grid =
[[-0.056 -0.091 -0.051  0.050 -0.015 -0.021  0.233  0.052  0.021 -0.050
  -0.003  0.088]
 [ 0.143  0.043  0.100  0.007 -0.041  0.199 -0.098  0.031  0.013  0.105
   0.169  0.011]
 [ 0.110 -0.064 -0.042 -0.095  0.127  0.019 -0.051 -0.074 -0.089  0.097
  -0.038 -0.049]
 [-0.236 -0.035  0.120  0.148  0.018  0.100  0.161  0.167  0.148 -0.125
   0.155  0.087]
 [ 0.204 -0.284  0.149  0.020 -0.189  0.162  0.066  0.040  0.048  0.018
   0.192  0.015]
 [ 0.243  0.058 -0.078 -0.101  0.042 -0.117 -0.068 -0.107 -0.073  0.185
  -0.129 -0.027]]
Find the entry just right of 0.127.
Answer: 0.019
Find the entry just right of the smallest entry.
Answer: 0.149
The entry just right of -0.125 -> 0.155
Find the entry just left of 0.043.
Answer: 0.143
Find the entry just right of -0.068.
Answer: -0.107
Find the largest entry.
Answer: 0.243
The entry just left of 0.042 -> -0.101
Find the smallest entry.
Answer: -0.284
Find the entry just left of 0.088.
Answer: -0.003
The entry just right of the largest entry: 0.058
The entry just right of 0.155: 0.087
Find the entry just right of -0.107.
Answer: -0.073
Find the entry just left of 0.040.
Answer: 0.066
The entry just right of 0.013: 0.105

114	128	17	121	139	22	48	112	125	131	252	134
The entry just right of 252: 134
Read off the entry just right of 114.
Answer: 128
The entry just left of 252 is 131

a =
37	3	-1	35	-6	28	-16	36	14	-15
-4	13	30	11	26	-25	31	28	56	-29
Rows and columns are numbered from 0.
The top-left entry -> 37
What is the top-right entry? -15
The entry in row 0 and column 1 is 3
The entry in the bottom-left corner -> -4
What is the largest entry? 56
The entry in row 0 and column 2: -1

m =
[[ -4   4  19  -7  13 -11 -20 -17 -17   7  -2  32 -21  22]
 [-18  16 -27  -4 -17  18 -11  -3   9  25 -28 -36 -29  -5]
 [  2  16 -15  14   8  13 -17   2  -3  -2   1  -5 -29  12]
 [ 11   5  28 -14 -31 -22 -18   7 -20  39 -16  40  -7 -21]
 [ -2 -10  -9   8   1   0   5   8  11  -1   8 -19  33   0]]
Rows and columns are numbered from 0.
The entry just right of -28 -> -36
The entry directly below -27 is -15
Report the bottom entry of the column that holds the largest entry.
-19
Report the entry at row 1, column 0.
-18
The entry at row 1, column 1 is 16
Report the entry at row 0, column 0.
-4
Report the entry just right of 28.
-14
Report the entry in row 2 and column 0.
2
The entry in the bottom-left corner: -2
The entry just left of the largest entry: -16
Report the entry in the top-right corner.
22
The entry in row 0 and column 1 is 4
Report the entry in row 0 and column 2.
19
Report the entry just right of 33.
0
The top entry of the column that holds the largest entry: 32
Report the largest entry.
40
Report the entry directly above -22.
13
Report the entry just left of 12.
-29

X =
array([[122,  66, 194,  62, 202,  75, 168],
       [202, 194, 192,  44, 191, 200, 230],
       [198, 176,  97, 101, 111, 168, 176],
       [212, 175,  59, 117,  80, 161, 179],
       [ 74, 176,  94, 187,  59, 168,  79],
       [ 70,  83,  52, 201,  74,  69,  65],
       [ 91,  53,  59, 150, 100,  33,  49],
       [101,  99,  37, 196,  82,  53,  98],
       [188, 196,  81, 138, 106, 199, 187],
       [ 93,  75,  40, 161,  93,  52,  84]])
Rows and columns are numbered from 0.
Which number is the entry just right of 175? 59
The entry in row 0 and column 2 is 194
The top-left entry -> 122
Which number is the entry in row 1 and column 1? 194
Which number is the entry in the bottom-left corner? 93
Which number is the entry directly above 79? 179
Which number is the entry just right of 150? 100
Which number is the top-right entry? 168
The entry just left of 44: 192
Which number is the bottom entry of the column that holds the largest entry? 84
Which number is the entry just right of 62? 202
The entry directly below 150 -> 196
The entry just left of 200 is 191
The maximum is 230
The entry at row 2, column 0 -> 198
The entry at row 1, column 0 -> 202
The entry directly below 198 is 212
The minimum -> 33
The entry directly above 83: 176
The entry directly below the largest entry: 176
Which number is the entry just left of 69? 74
Which number is the bottom entry of the column that holds the smallest entry? 52
The entry in row 0 and column 1 is 66
Which number is the entry directly below 111? 80
Which number is the entry just left of the largest entry? 200
Which number is the entry directly above the smallest entry? 69
The entry at row 2, column 2 is 97
The entry just left of 201 -> 52

Questions about the matrix below. Counting starts at 0.
1) Find the bottom-left entry.
2) Find the entry in row 2 and column 0.
3) Find the entry in row 0 and column 2.
4) Find the entry in the bottom-right corner.
5) Find the entry in the top-left corner.
[[4 4 4 3 6 4]
 [4 4 4 3 6 4]
 [4 1 4 3 6 1]
 [4 5 5 4 6 4]
 [4 3 4 3 6 4]
 [4 3 4 3 6 4]
 [4 4 4 4 6 4]
 [4 8 8 3 6 4]]
1) 4
2) 4
3) 4
4) 4
5) 4
